In the data rows, zero lies at 4.5, halfway between 4 and 5.
Some points:
[5 7 5 6 4 6 4 0 5 6 5 2 6 5 7 5 5 8 5 2 3 7 8 5 3 4 4 3 4 0 8 5 5 4 7 4 9
 4 7 4 6 5 6 7 6 4 7 6 6 0 5 4 7 1 6 3 4 5 4 5 3 2 3 3]
[3 1 3 2 7 4 5 7 2 5 4 3 4 6 4 2 5 4 6 6 5 3 3 6 5 6 5 5 3 6 2 4 7 5 3 3 2
 6 3 5 3 4 1 3 3 4 3 7 5 5 6 2 7 3 0 6 7 9 5 6 7 6 6 7]
[4 6 6 7 5 4 5 7 3 5 4 4 4 7 2 4 3 4 7 8 2 3 5 6 6 4 5 4 4 2 3 4 4 2 3 5 4
 4 5 4 6 7 5 5 3 0 5 3 7 5 2 1 6 3 4 4 6 7 8 2 7 8 2 4]
[2 6 2 7 4 5 5 0 7 4 5 2 5 3 6 3 4 2 8 4 3 6 5 5 4 3 0 3 7 0 7 6 2 6 7 4 8
 3 4 6 3 6 5 6 3 1 9 2 5 9 2 2 4 2 8 5 3 6 3 4 2 1 3 4]
[3 8 3 7 3 4 4 0 7 2 2 0 3 3 5 2 5 1 6 2 1 6 4 6 1 6 3 5 5 2 6 5 4 7 4 8 2
 2 7 7 3 6 2 5 3 1 6 4 0 6 4 6 3 3 5 6 4 2 7 6 5 3 2 3]
[4 4 4 3 8 6 3 5 3 6 3 3 5 7 9 5 8 1 4 4 3 5 4 4 6 6 5 3 4 4 3 3 2 6 6 2 0
 4 7 5 2 3 2 4 4 4 7 7 9 2 9 6 4 0 0 3 5 9 4 6 3 6 7 7]
[5 4 5 5 3 4 7 6 7 4 5 5 4 2 5 4 5 6 5 4 6 4 5 6 5 4 4 7 4 7 3 5 6 5 5 5 4
 4 5 5 6 3 5 3 7 7 3 4 3 5 3 7 4 8 9 4 3 2 5 6 5 3 3 2]
[9 6 4 6 5 4 4 4 4 6 6 3 6 6 6 7 4 8 6 3 3 7 9 3 6 4 4 4 7 2 6 3 1 4 6 7 6
 5 7 6 4 5 7 6 6 1 4 6 6 5 6 2 5 3 2 1 2 8 3 4 3 2 5 4]
[4 5 4 3 6 4 3 8 5 5 1 6 8 6 3 5 2 3 8 6 5 4 0 4 6 5 5 4 3 7 4 5 7 5 3 3 2
 4 6 1 7 4 4 5 4 5 3 5 4 3 3 4 5 3 5 4 7 6 4 7 7 6 2 2]
[5 2 6 3 3 6 5 3 5 5 6 5 7 3 3 6 6 4 3 5 6 6 4 4 5 4 5 6 4 9 4 5 3 3 4 1 5
 5 4 5 4 4 5 4 5 6 4 5 4 4 4 6 4 8 6 2 3 3 5 3 6 4 5 4]
[6 6 4 5 2 3 4 3 5 4 6 5 5 6 5 7 5 8 2 2 6 1 7 4 3 1 5 6 6 4 6 6 3 5 4 8 6
 3 4 4 4 5 5 6 3 6 6 1 4 5 4 5 4 4 5 6 4 3 3 5 5 2 6 5]
[4 3 7 4 6 3 5 8 4 3 5 6 4 8 3 6 4 7 5 6 5 2 7 4 7 5 7 3 3 3 4 3 4 2 2 2 5
 7 4 3 7 5 5 4 6 4 1 6 6 4 6 2 5 9 5 4 5 2 7 5 2 4 3 8]
[4 3 2 5 2 4 3 5 5 2 3 4 5 5 5 3 3 0 8 5 5 4 4 7 4 7 4 8 5 6 2 5 7 5 4 7 0
 4 7 2 4 5 0 5 5 5 3 6 1 6 4 7 3 5 3 6 4 3 6 6 6 5 5 3]
[6 4 4 5 6 6 5 7 3 5 4 6 4 4 2 6 4 0 5 5 3 3 6 5 3 6 5 5 4 6 2 6 5 4 3 5 2
 4 4 5 6 2 2 3 4 3 5 5 5 3 6 5 6 4 3 6 6 6 3 6 6 5 4 5]
[5 3 4 7 0 5 7 5 4 2 5 5 4 4 4 2 5 4 4 5 5 4 3 3 4 2 4 5 6 5 5 5 4 3 4 8 7
 4 2 5 5 6 6 5 4 5 3 0 0 6 3 8 3 8 8 6 5 0 7 4 6 5 2 3]
[5 4 6 4 7 2 2 8 4 2 4 5 3 5 4 6 1 6 6 9 7 5 5 3 8 3 7 2 3 4 6 3 6 4 5 3 7
 5 4 3 6 5 8 7 5 6 3 2 7 6 4 0 4 5 3 6 4 7 3 2 5 8 2 6]
[2 3 5 2 5 4 5 5 6 2 5 5 4 3 3 6 4 4 2 2 7 4 1 4 1 7 5 4 2 6 3 3 8 7 3 5 2
 5 6 4 4 4 3 2 4 7 3 5 1 4 5 7 2 5 5 5 6 1 5 4 4 4 6 4]
[4 5 4 4 4 5 5 3 4 5 6 8 3 0 7 4 5 7 1 7 6 6 5 3 5 2 7 4 6 7 5 5 4 7 6 4 5
 8 3 5 4 5 5 3 6 5 3 5 4 6 7 5 4 7 6 3 3 1 6 4 3 6 6 3]
[4 3 7 2 3 5 2 4 5 4 5 5 4 4 5 5 5 8 1 5 7 5 4 3 6 2 3 3 4 2 6 3 5 5 3 4 5
 5 2 4 5 4 8 4 3 7 5 4 6 4 4 6 2 6 6 4 2 2 2 3 8 4 6 3]
[4 5 4 4 5 4 6 5 7 5 4 7 5 3 6 5 4 5 3 2 5 5 3 4 6 5 3 4 6 6 4 6 5 5 2 5 6
 4 5 5 4 4 6 5 5 6 4 7 6 2 4 3 8 5 8 3 5 5 3 4 6 3 3 4]
[3 4 2 7 5 4 4 5 3 5 3 5 4 2 2 2 5 4 7 6 4 3 1 4 5 7 2 6 6 5 4 4 7 4 4 6 7
 3 2 5 2 7 2 6 5 4 6 4 2 9 1 4 5 7 5 5 5 4 6 3 3 5 2 5]
[3 4 5 4 5 6 3 3 2 6 6 5 5 3 6 4 8 5 0 0 3 4 5 4 3 6 4 5 5 6 5 4 0 4 6 4 4
 5 6 5 4 2 5 3 5 7 3 6 4 5 6 9 4 6 3 5 3 2 4 6 1 3 8 5]
[6 4 5 2 2 4 3 4 2 5 5 4 4 3 5 6 6 2 3 0 5 3 4 7 5 4 4 7 5 5 5 5 2 6 5 3 3
 4 5 5 4 2 3 2 4 6 3 7 3 3 8 9 5 4 4 3 5 3 4 6 3 5 8 5]
[5 2 7 6 6 4 4 9 2 6 3 8 6 9 0 5 1 7 5 9 9 4 3 3 8 4 4 5 2 7 5 4 7 2 1 2 5
 6 2 2 5 6 5 6 6 5 5 3 7 7 1 0 4 7 4 4 7 5 3 3 5 7 4 7]
[6 5 4 6 6 5 7 1 5 6 3 0 6 6 4 2 5 1 8 4 1 7 6 6 2 6 4 2 4 2 4 7 8 4 8 3 5
 1 4 5 3 6 3 5 3 1 8 5 7 3 5 4 2 0 2 6 4 7 6 5 5 6 4 4]
[3 5 5 4 4 5 5 6 7 4 5 6 4 5 3 3 0 1 7 7 5 3 4 8 5 6 4 4 3 7 3 6 7 4 4 5 3
 3 6 4 6 7 2 1 2 4 4 7 5 3 3 3 5 5 4 5 6 7 4 5 4 6 5 6]
[6 8 2 3 2 7 5 1 6 6 7 4 4 3 9 4 7 7 0 1 1 6 7 2 2 4 5 6 6 5 7 4 2 5 9 5 6
 3 4 6 3 3 6 5 6 5 5 2 5 3 6 9 5 6 6 4 3 2 5 4 3 1 7 4]
[5 4 7 5 3 2 4 8 7 2 5 9 4 4 2 7 2 7 4 8 6 5 5 3 6 0 4 5 6 5 6 5 6 4 3 8 8
 6 2 4 4 5 7 5 4 7 4 2 1 6 1 4 4 9 7 6 3 0 2 2 6 2 5 5]
[8 3 5 5 9 1 4 4 3 6 4 3 4 8 1 6 3 5 8 6 4 6 6 6 3 5 6 2 5 3 6 4 3 4 7 3 4
 4 5 6 6 2 8 6 5 3 6 5 9 2 6 0 8 1 0 7 5 9 2 4 3 5 4 5]
[2 5 4 2 3 8 6 4 3 6 6 3 3 3 8 4 7 5 0 1 4 4 2 5 2 6 5 5 6 4 3 3 3 6 5 4 3
 6 4 5 6 4 3 2 6 6 3 7 6 4 7 8 5 4 6 3 4 4 5 6 3 4 8 4]
These points spread out most along one direction. Take the direction at right angles to it along which they spread out most. Go by this last direction. How many in every 100 of the points above lie lower along it than each point below? Round to a whole number. More than half of the points above lie lower than the first one.
[4 3 7 4 6 3 5 8 4 3 5 6 4 8 3 6 4 7 5 6 5 2 7 4 7 5 7 3 3 3 4 3 4 2 2 2 5
 7 4 3 7 5 5 4 6 4 1 6 6 4 6 2 5 9 5 4 5 2 7 5 2 4 3 8] --> 27
[6 8 2 3 2 7 5 1 6 6 7 4 4 3 9 4 7 7 0 1 1 6 7 2 2 4 5 6 6 5 7 4 2 5 9 5 6
 3 4 6 3 3 6 5 6 5 5 2 5 3 6 9 5 6 6 4 3 2 5 4 3 1 7 4] --> 47
[5 2 7 6 6 4 4 9 2 6 3 8 6 9 0 5 1 7 5 9 9 4 3 3 8 4 4 5 2 7 5 4 7 2 1 2 5
 6 2 2 5 6 5 6 6 5 5 3 7 7 1 0 4 7 4 4 7 5 3 3 5 7 4 7] --> 17
[2 6 2 7 4 5 5 0 7 4 5 2 5 3 6 3 4 2 8 4 3 6 5 5 4 3 0 3 7 0 7 6 2 6 7 4 8
 3 4 6 3 6 5 6 3 1 9 2 5 9 2 2 4 2 8 5 3 6 3 4 2 1 3 4] --> 80
[3 1 3 2 7 4 5 7 2 5 4 3 4 6 4 2 5 4 6 6 5 3 3 6 5 6 5 5 3 6 2 4 7 5 3 3 2
 6 3 5 3 4 1 3 3 4 3 7 5 5 6 2 7 3 0 6 7 9 5 6 7 6 6 7] --> 77
[5 3 4 7 0 5 7 5 4 2 5 5 4 4 4 2 5 4 4 5 5 4 3 3 4 2 4 5 6 5 5 5 4 3 4 8 7
 4 2 5 5 6 6 5 4 5 3 0 0 6 3 8 3 8 8 6 5 0 7 4 6 5 2 3] --> 3
[5 2 6 3 3 6 5 3 5 5 6 5 7 3 3 6 6 4 3 5 6 6 4 4 5 4 5 6 4 9 4 5 3 3 4 1 5
 5 4 5 4 4 5 4 5 6 4 5 4 4 4 6 4 8 6 2 3 3 5 3 6 4 5 4] --> 20
[4 6 6 7 5 4 5 7 3 5 4 4 4 7 2 4 3 4 7 8 2 3 5 6 6 4 5 4 4 2 3 4 4 2 3 5 4
 4 5 4 6 7 5 5 3 0 5 3 7 5 2 1 6 3 4 4 6 7 8 2 7 8 2 4] --> 70
[6 6 4 5 2 3 4 3 5 4 6 5 5 6 5 7 5 8 2 2 6 1 7 4 3 1 5 6 6 4 6 6 3 5 4 8 6
 3 4 4 4 5 5 6 3 6 6 1 4 5 4 5 4 4 5 6 4 3 3 5 5 2 6 5] --> 30
[6 4 5 2 2 4 3 4 2 5 5 4 4 3 5 6 6 2 3 0 5 3 4 7 5 4 4 7 5 5 5 5 2 6 5 3 3
 4 5 5 4 2 3 2 4 6 3 7 3 3 8 9 5 4 4 3 5 3 4 6 3 5 8 5] --> 60
